The rows of A fall into 4 groups, which share some directions, and each row is roughly a mix of its group's hidden directions.
A (136 x 10):
[[ 25 -16  15  16  15 -17 -14  16 -16 -41]
 [ 58  19   8  -1  -3  -3   1 -15  -5  14]
 [  1  -8  -5 -16  25   3 -38 -42   2   6]
 [ 34  35  19 -16 -17 -14   9   0   5  26]
 [-28   1   4  -9   3   3 -31  40  26   8]
 [ 15  -5  21 -23 -12  38  11  22  -9 -28]
 [-32   7 -20  16 -30 -10 -19 -24  21 -11]
 [-32 -25   3   5 -14  24 -20 -11 -10  35]
 [ 27  33 -14  10  -6 -36  -4 -17  -7  20]
 [ 24  -2  21 -30 -24  18   8  -6  -4 -36]
 [-12  -9  24   0 -16 -22  50 -12  -6   5]
 [ -6  -3 -32  13  11  -7  -7 -35  11 -39]
 [-13   3   8  27 -42 -13  22 -25  -5 -13]
 [ -2   2  -8  -2   3  13  60  16   5  12]
 [ 18   3   8   3 -28 -36  -6 -31 -28  -1]
 [ 17  -6  34  16  34   7 -22  -8   0  27]
 [ -1  30 -14 -35  -7 -36  -1 -22  11  -6]
 [-13 -15  37 -25  38  -1 -10 -14   6 -11]
 [-14  10  44 -19  -5 -14 -14 -24  -4 -24]
 [ 27   6   8 -31 -15  23 -18  36   4  -9]
 [ 50  15  -4  -9  -2 -15  -3 -23  -3  26]
 [-10 -12  19  21  41 -14  34  -6  -1  -7]
 [-25   2  16   0   8  -7  43   1  23 -30]
 [ 26  -7 -14  39  -4 -24 -10  31 -11  -7]
 [  6  -2  25  31  12 -19  18 -29 -19 -23]
 [  1  13 -19 -22  20  27  -4  11  22 -39]
 [  1  30  -2  -5 -30   4   4  -4   5 -48]
 [ 20  17  13  17 -37 -23 -16  -9 -21 -22]
 [  4 -28   7  -7   5 -33  31 -24 -23  15]
 [  8 -37  39  -6  -9  22 -13   6  -4  22]
 [-26 -31 -16  25  13   3  11  -7 -13 -34]
 [-32 -21   5  11 -13  -3  -4 -45  -6  20]
 [-31  26  -7  17  26 -29  23   0   2 -14]
 [-16 -18  36  28 -24  -2  10 -25 -10 -14]
 [-11 -24  33  28   1 -12  13  -8 -36   6]
 [  0  39   3  -8 -41   2 -23  10  11  16]
 [-18   0  -2 -38  15 -38  12  -6  15  20]
 [-12 -44  19   0 -21  13   5  -9   9 -32]
 [ -5  11 -13  -8 -43 -19 -20 -30 -12 -15]
 [ 31   1   6 -22  39  12  -7   4  19  27]
 [-20 -20 -14   2 -22  31 -33   6 -22  12]
 [ -8   4  13  30  17   8  50  -8   6 -13]
 [ 20 -21  29  21  13 -22  -2   3 -21 -32]
 [  8  -6  17  19 -37 -31  11 -14 -28  -4]
 [-12 -19 -18 -27  33   8   5  -7  10  38]
 [ 20  -5  12  12  28 -13  30  29  28 -11]
 [ 21  31  -7   0  -4  37  27 -26   1   2]
 [-40   8  -3   8  26 -16   2 -22   9  32]
 [ 28  -1   0 -14  20  28  15  26 -15  31]
 [ -5 -28  15   4  30   5  24  22  31 -15]
 [ -4 -22  34  20   1  16  24 -33 -12 -13]
 [-31  13   6   6 -35 -28  26  -2 -11 -17]
 [  0  -9  17   9  -9   1  46  39  -8   6]
 [ 25 -12  21  -4 -13  22 -21  -9  23  37]
 [-23  -3 -19  39  33 -19  18   3   2   7]
 [-19  12  -9  24  36 -21  10  15  15  28]
 [ 27 -37 -10   1  30  11  -5 -13  22  20]
 [ 38  11   0   0   7 -32  21  -4  17 -29]
 [-19   9 -12 -10   7  17  47  15  25  12]
 [-34  -9   5 -20   6  45  -4  14 -13 -14]
 [  6  29 -19  -8  13 -22  23 -13  24 -32]
 [ 14 -23  39 -18 -14   7  15  12  28 -18]
 [ -9  18 -47  20  21  -2  -2 -16  10 -22]
 [ 28  45  -1 -17   2  -8   6 -22 -16  15]
 [ 16  35 -26   9  16  -9 -11   9 -15  35]
 [ 20  -1 -16  -3  13  -4  18 -53 -14  -9]
 [-16 -30 -23  28  13 -18  -5 -36   5   5]
 [ 40   4 -23  16   8 -23  12   0  -2 -33]
 [  7  27  -8 -16   5  28  12 -16  44   5]
 [ -6  13   5  11  -2  26 -18  49  17 -16]
 [ 10   1   2  28  -5  15 -34  26  -4 -35]
 [-35 -18   5  11  -4  11  -6 -31  -9  37]
 [-14  -1 -28  -9 -49 -10  11   3 -14 -19]
 [ 25 -16   9 -18 -34  29  -6 -18 -19 -16]
 [-53 -14  11 -12   8   8 -26   6  10 -10]
 [-26 -11   3 -19 -12  26  -3 -19   4  43]
 [-14 -23  15   6 -16   8 -14 -17 -16  47]
 [ 26   4  25   7  29  11 -20   1   8  38]
 [-31 -27  28 -10  15 -14 -17 -26 -12 -14]
 [ -2   1  29 -47 -14  18  -2  -8  12  22]
 [ 13   1 -16   0   2  13   7 -58 -11  12]
 [-14 -22  32  23 -14  -1  19 -34 -10 -13]
 [-13  -1  41 -29  -3  12  13 -32   0  15]
 [  5  -6   4  20 -17 -48   0 -17 -17  26]
 [-15  25  26  -2  -8   3  37  14  23 -25]
 [ -1  18  27  23 -26 -12  -1 -22 -17 -33]
 [-28  -5  19  20   1 -17  30 -19 -32   8]
 [ 14  -5  18  13   1 -38  31 -15  25 -19]
 [-23 -29   9  30  -4  11   6  -9 -23  34]
 [  2 -22  44 -30  -5  21  -4 -11   6  16]
 [  1 -42 -20 -30   8  24 -22   8  -5  -1]
 [ 28 -30 -30 -14  -7   8   7  15 -14  30]
 [  2 -10 -52  -1   7 -18  -5 -33   0  -2]
 [-22 -38 -11  36 -22   0  13  -5 -10   8]
 [-36 -27   3 -29   3  17 -29   7   3 -13]
 [ -8 -11 -38   7 -12  -4 -37 -25  -2  21]
 [-17   4 -16  -8   0  12  48  19  18  23]
 [  6  24 -37 -16 -16   0 -36  18   3  11]
 [-14  44  14 -23  21 -21  17  -2  14  -3]
 [ 13  32 -21  47  -1  12   7  11   3  11]
 [ 35  28  -6  10 -40   4  -2  11  -6  20]
 [ 31  34 -12 -28   3 -16  13 -10  20  14]
 [  0 -19 -14   1  -5  43 -14  14  23  29]
 [-40 -35  -1  -8  -8  17 -30  -3  11   5]
 [  2 -19  37  -4 -11  20 -14 -19  -6  37]
 [ -1   5 -43  17 -16   1  26  28   4  19]
 [-33 -24 -18  -5  12   5 -34 -16  13  23]
 [ 22 -31  42  16   1  -7  -7  14 -21  -9]
 [  5   3  -2 -28  -2  39 -25  -6 -15  32]
 [-11  -7  39 -10 -12  11  -2 -28 -14  35]
 [-11 -24 -12  35 -26  -5 -28 -22 -12  -6]
 [-17 -24  19 -22   6  44  11   0  -2 -21]
 [ 22 -30  11 -13   0  12   9  15  22 -41]
 [  0   3  14 -22 -45   4 -20  -6 -16 -28]
 [ 18   7  10 -34  12  -5 -31 -16  12  34]
 [  6 -13 -14   0  44 -12  -7 -40   5 -10]
 [-22 -20  -1 -15  23  35  -6 -28  -4  23]
 [-21   1  38 -14  -7  -3  13 -33 -22  20]
 [-32  17  28  14  18  -3  -8 -15  13 -35]
 [ 22  15   8 -28 -21  14  -8  32  -3 -30]
 [ -8 -34  -3   3  -4  41 -14  14   9  29]
 [-24   0 -11  -1 -45 -12 -13 -16 -17 -27]
 [-11  17   6  -4 -48  -6 -21 -14 -10 -26]
 [  4   8   6 -34 -28  13  -5  11  17  40]
 [-37 -31   8 -37   9  -1 -19   2   1   7]
 [-12 -10  33   0  18  -7  37 -28  -2 -19]
 [-16  30 -19   5 -37 -11   4  28  20  -1]
 [  1 -30  29   1 -20 -10  22 -17  18 -31]
 [  9   8  14  15 -24  16 -52  -4 -11   4]
 [  7 -32  19  13  14  27  -5 -34 -21  12]
 [ -7  14   2  37  14  17  45  -5   8  -5]
 [ -6 -10 -35   1   8 -16  41  16   3  24]
 [ -8   4 -18   9  12   1 -13  46  19 -32]
 [ -8  19 -28   2  11 -33  24   4   2 -35]
 [  3 -33  19  -9  19 -27   7 -26   3 -30]
 [-34  22 -31 -11  -7  -5   6 -28   1  25]]

Each list below has four rows that fit no group; the rest each fit one group, if only roughly. Name those rows in the order they come.
- j_35: [ 17  10  32 -36 -28   6   7  11   6 -21]
- j_481: [-15  15   4 -26 -42  14  -6  13  23  18]
- j_961: [-24  14  -6  11 -42 -13  23 -21 -19  -7]
- j_697: [-20  -1   3 -31  29  -2 -32 -20  24  -7]
- j_305: [-31  14  18 -19 -31  22 -15  -7 -25  11]
- j_392: [ 16 -23 -15  -4   2  30   2   3  10  47]
- j_271: [ 30  26  10 -25  17  19  28  -6  -1  20]
- j_673: [ 15  -1 -21 -23  35   1  27  18  -5  27]
- j_7: [ 21 -42  30   4 -10  27  -4   3 -16   3]
- j_339: [  1  32 -33 -33 -17 -13 -22   4  12  -1]
 => j_481 j_961 j_392 j_7
- j_947: [ -2  22 -39   1 -20   9 -21 -35   5   9]
- j_50: [-13   9 -31 -19 -30  24 -10  21  11 -23]
- j_202: [ -9  -3   1  14 -29 -33   1   0 -28 -35]
- j_920: [  3 -44  24  27  -9  -2   1   0 -13  28]
- j_529: [ 29   4  40  26  18 -13 -10   8  12 -19]
- j_839: [-13   9 -27   1   1  23  46 -18  13  12]
- j_158: [  5  19  -6 -29  13 -44   6 -21 -20  -3]
- j_764: [-24  -3  19 -25 -32   7  13 -32  12  15]
- j_794: [  8  13  44  -2  -1  14 -14 -36 -11  17]
- j_877: [ 22 -28 -19  12 -14  27 -26 -10 -27   8]
 => j_202 j_529 j_158 j_764
- j_378: [ 33 -10   3  30  27  16  13  10  -7  29]
- j_452: [ 30  -6 -36  16 -10   4  -5   3 -12  38]
- j_946: [-17  33 -33 -15  30 -18   6  -5  10  12]
- j_260: [ 42  29  15 -22   8   3 -14  -7  16  20]
- j_213: [-20  -1 -20  18  19   1  37  18  32   9]
- j_763: [  9  15  -9 -10  12 -34 -19  36   3 -27]
- j_493: [ -5 -28  21 -13  48  14  -3  15  -4   6]
- j_811: [ 17  37   9   8  -7 -39  -6 -16  24  -6]
- j_825: [  3  25  11  -7 -49  15 -14  -3  17  18]
- j_168: [  2 -33  20  -9  30  12  14  35  -7  15]
 => j_946 j_213 j_811 j_825
- j_348: [ 38  -9   3  29  11 -21  30  12  13  -7]
- j_435: [ 15  22  18  38 -26 -19 -15   2  -7 -21]
- j_737: [ 14  -9   6  14 -10  41 -22  31   2  23]
- j_189: [-12 -25  -2 -24  10 -43  17 -16  -9  20]
- j_542: [ -6  18 -18 -38 -17 -17 -35  -4 -16   1]
- j_716: [ 22  15   2   9 -11   9  46  30 -13  -7]
- j_69: [ 28   4 -12  20  19  29  21 -22  -6  27]
- j_731: [  3  22 -15  11 -36 -16 -21 -27   5 -26]
- j_172: [-25 -19 -13   0 -14  43 -15   1  29   5]
- j_295: [-22   4   9  21 -33  -5 -27 -26   6 -26]
- j_6: [-13 -17 -14  -1 -40  -5  14  -2  23 -36]
- j_681: [ -6  13 -31  40  23  -1  14 -14   8 -22]
 => j_435 j_69 j_172 j_6
- j_454: [ 14 -23  -7   7  43 -15   9  30  14  10]
- j_302: [ 37  17 -25   3   3  30 -25   6  17   8]
- j_614: [-24 -32  -2  19 -12 -30 -28 -14  -2 -17]
- j_335: [-44  11  14 -14 -33  -7 -23   8   6  -3]
- j_426: [-11  34   4  -5 -43 -24   2  11   0  20]
- j_413: [ 30   3 -20 -38 -13  11   0  33  -8   8]
- j_38: [ 25  33  26  -2 -36  15   0  12  -5 -10]
- j_383: [-38   0  15  -2 -29  38 -13  -5   5   7]
- j_148: [  5 -10   6   1  38  25 -34  29   8  -4]
- j_190: [ 13   7  -3  -2  -5 -41 -37 -10 -11 -27]
- j_233: [-24 -16   3 -11 -37  33   0 -19   4  22]
- j_199: [ 19 -12  -6  39  -2  16 -21  -5 -11 -37]
 => j_454 j_413 j_383 j_233
- j_874: [-30  -2 -19  34  -7 -16   9 -38   4   7]
- j_292: [ -8 -19   7 -24  37  27 -11  23 -15 -15]
- j_813: [-28  23 -13   3 -38 -29  16   6   2  11]
- j_639: [-27   8 -17   8 -33 -15  18  22  -3  30]
- j_582: [-15 -17  -2  23 -17  -7  32 -42  -6 -11]
- j_395: [ 11  12 -24 -20   8 -41 -12 -15   4 -29]
- j_419: [ 18  26 -26  25 -15   3  -3  10  11  38]
- j_433: [ 23 -24   6   5  17 -23 -20  -5 -14 -41]
- j_734: [  5 -26  21   2  33  38  20   4  -8  10]
- j_576: [ 41 -20 -33  15  12  -9 -22  -1   6  10]
- j_59: [ 27  28  -6  23 -13  -1  38 -18  -5  13]
- j_519: [ 20 -52  -6 -18  -3  14  -5 -19 -12  -8]
- j_740: [ -8  36 -42  -3   8   5 -23 -20   3 -10]
- j_714: [ 33  25  30  -1 -24  -1   8  25  -6  19]
- j_816: [-30   2 -11 -20  10 -31   8  32  21  16]
 => j_874 j_292 j_59 j_519
- j_551: [-15  30 -22 -15 -16 -18  19 -15  16  31]
- j_283: [ -2 -14  15  13  24   8 -14  50   2 -18]
- j_308: [  8   4  30  14  26  16   8 -26  -8  37]
- j_663: [ 35  21  -2 -17  -6 -11 -24 -39   7   3]
- j_747: [ 32  -8 -17  -8  28   5 -42  11   7  10]
- j_469: [  8   5 -21  38  -7 -13   0  33   9 -30]
- j_80: [-37 -12 -14   7 -19 -34  23 -19   8  -1]
- j_988: [ 18  -2  16  -8  17 -26 -23  39 -11 -21]
- j_300: [ 10  -8  -2  -7 -18 -20 -46 -13 -20 -25]
- j_775: [ 14 -11  -3  21  -1  48  -5  31   3  14]
 => j_308 j_747 j_469 j_300
- j_852: [19 -8  3 31 28 -3 13  0  1 43]
- j_363: [-45  11  -6 -15  24  23  -2  -6  22 -15]
- j_298: [ 18  -9  20  -6  20  36   8  15   6 -37]
- j_729: [ 12   4 -21  -8 -17   2  22 -18 -20  46]
- j_608: [-23   0  -6  -7  29 -51   0  -6  -5  12]
- j_430: [  3   4 -33  -6 -44   8  -9   1 -24  21]
- j_90: [  4 -21  18 -33 -36  26   0 -13  -7  12]
- j_55: [-22   9 -12  -5 -10  -9  52  10  22  -4]
- j_434: [ 11  32  34  24 -28 -19   7  -3 -13  -1]
- j_834: [ 23 -14  -5  -6  26 -22  25 -30 -20 -20]
- j_315: [  4  21   1 -15  40  10 -19   4  34  19]
 => j_363 j_608 j_430 j_90
